One vector is turned by the same rotation once a step. Each row is the vector after some number of steps, and that number follows the row.
The counts run from 0 to 226.
[147 136 118  71 155  84 120 127 184 148  97 149  90 134 144 115 114 111
 187 114 124 141 125 136 119 143  89  82  82 139 140 131 141 112]
31
[115 124 171 133  98 148 174 124 191 139 144 122 128 124  80 137 189 101
 121 148 112 107 163 153 162 150 143 145 137  95 153 165 110 111]
136
[144 147 133 139 147 124 126 147 211 137 132 114 148 110 111 126 155 115
 149 173 142 139 139 152 114 130 164 133  68 142 139 132  67 131]
148
[118 108 151 135 141  78  99 140 134 140  82 116  96 127 146 159 196 146
 146 116 176 138 155 155 113 163  94 112  85 147 150 122 109 111]
18
[137 156 121 121 120  90 159 122 150 147 163 145 128 119 103  87 192  78
 138 128 107  98 122 145 128 171 119 108 109  83 111 171 132 119]
143
[140 102 108 113 142  54 144 129 127 150 133 161 163 131  70 121 146 124
 104  89 137  97 128 140 119 148  85 135 142 162 126 174 140 161]
172
[177 150 136 122 161 159  94 109  99  94 152 188 119 126 130 151 139 131
  92 152 139 138 141 153 100 187 126  76 128 149 121 136 100 140]
76
[135  88 104 125 158  73 107 179 120 106 109 137 100 121 102 153 165 156
  95 136 151 138 144 119  74 131 110 137  87 153 103 135 146 169]
185
[100 125 102 189  95 138 134 114  61 137 132 146 102 133 129 100 125 135
 120 137 117 139 112  74 155 133 132 162 112 126  86 100  93 112]
101
[141 120 102  75 112  71 115 102 103 111 121 159  68 128 133 171 141 135
 144 109 125 119 100 140  86 154  85 128 115 109 147 112 128 129]
200
[119  97  93 113 116 141 135 133 140 157  74 120 130 143 117 100 102  96
 172 140 143 111  99  88 165  99  72 132 112 136 132 163 164 120]
43
[125 143 102 145 159  90 130 134 117 175 128 129 199 116 114  93 146  98
 143 110 190 112 117 121 145 142 138 137 110 147 132 131 110 138]
159
[145 153 133 108 129 115 159 110 148 155 152 103 203 121 129  93 123  98
 171 115 146  98 100 147 163 116 155 164 153  72 148 131 146 116]
152
[141 117 125 138 113 110 146 152 142 143 127 104 182 109  67 142 128 134
 126 136 167  98 124 149 136  96 133 198 164 146 158 156 110 145]
165
[123  96 142  81 177 124 141  91 153 139 103 153 146 125 149 185  94 148
 119  76 147 123 162  99 104 148 128 125 115 111 151 137 130 164]
190
[ 96 123 101 149 146 117 152 128 112 158 114 133 145 127  97 167 120 118
  80 112 146 118 112  68 113 128 116 143 135 142 116 199  96 176]
174
[148 115 102  94 170  99 156 137 123 106 113 157  91 113 169 144  99 140
 136 113 125 139 122 119  93 158 117 107  77  85  95 119 180 140]
198
[107 116 100 133 138  91 158 128 128 154 114 155 146 124  71 136 130 121
  89 101 142 106 122  98 128 145  88 148 143 156 123 196 119 166]
173
[ 95 126 160 126 147 145 177 115 170 132 159 114 134 147 142 112 132 139
 116 115  68 136 154 119 155 125 167 104 134  94  86 135 182 111]
124
[131  95 143  77 164 131 157 115 183 116  99 151 117 121 134 206  83 155
 104 107 125 138 159 121  97 135 127 138 109 120 149 145 129 163]
191
[125 128 142 132 133 162 131 131 155 157  72  88 143 125 159 147  98 119
 188 148 186 124 115 122 148 111 134 152 102 128 178 138 102 106]
36
[124 145 125 163 111  92 134 136  82 122 180 122  97 141 121 103 159 157
 105 119  88 136 123 155 140 147 134 105 129 151  86  99 153 100]
113
[ 88 102 125 119 147 102 179 126 137 121  97 119  89 125 151 142 134 138
 116  91 110 122 122  70 125 116  94 135 116  69 102 178 165 131]
14
[ 86 129 101 152 159 126 121 116 116 140 118 117 151 123 128 172 112 136
  94 119 154 119 100  83  87 108 147 150 132 147 121 172  81 170]
175
[115 158 160 142 158 120 175 131 128 149 111 118 113 122 162 155 156 132
 132 102 166 123 146 125 117 196 107 104 105  99 148 167 123  90]
20
[113 155 129 130  98 146 139 104 123 146  94 110  96 121 118 172 137  97
 166 134 164 105  85 123 131 141  89 138 131 122 178 166  72 100]
34
[132  79 140 128 128 124 137 154  60 127  94 102 125 110 146 164 139 153
 130 121 202 123 131 138 110 144 130 171 128  78 159 109 160 115]
195
[129 163 117 139 154 163 151 124 125 127 108 119  85 122 177 183  73 146
 139 128 156 145 126 120  87 146 147 131  80 112 145 104 110 111]
205
[138 127  99 131 124  96  98 142 107 135  98 133  79 147 150 115 124 139
 175 133 159 150 131 147 113 113 101 133  67 175 142  77 133 109]
214
[149 120 115 151 134 156 125 180  80 135 102 116 137 143 120  98 131 111
 118 169 179 122 129 140 158 133 102 105 134 178 110 163 185 116]
56
[128 140 159  94 124 107 102  80 202 142 156 131 152 135 124 138 178 126
 150 115  93 121 157 171 128 135 160 110 137 119 170 114 110 113]
134
[ 74  90 144 161 107 107 120 142 124 167 122 121 124 139  98 101 223 115
 120 134 131 124 163 121 161 146 136 124  98 121 114 137 134 108]
129
[156 139 137 172 136 187 175 122  88 110 143 134 139 118 146 125  67 139
 144 136 132 139 143 114 157 152 164 140 113 103 104  99 122 104]
94
[131 145 105 105 132 176 122 117 149 121 123  98 109 141 138 151  65 118
 127 159 114 128  84 117 122  63 121 122 168 157 130 180 138 124]
52
[128 147  96 139 178 110 161 133 148 184 125 141 201 128 128  98 107  95
 144  97 166 125 123 108 144 148 136 124  95 138 117 158 107 150]
160
[114 134 116 121 141 145 116 116 109 146 102 120 124 166 188  88 100 124
 154  92 139 130 112 117 160  83 106 108 136 142 122 109 201  92]
226
[177  83 127 135 127 128 105 126  52 107 133 170 145 125 131  82 143 124
 146 134 155 129 147 147 151 165 128 122 128 106 122  84 156 128]
85
[145 181 102 114 159 110 153 109 192 134 170 133 162 123 118 141  82 117
 126 115 112 113  99 135  95 114 140 126 132 153 124 166  89 159]
162
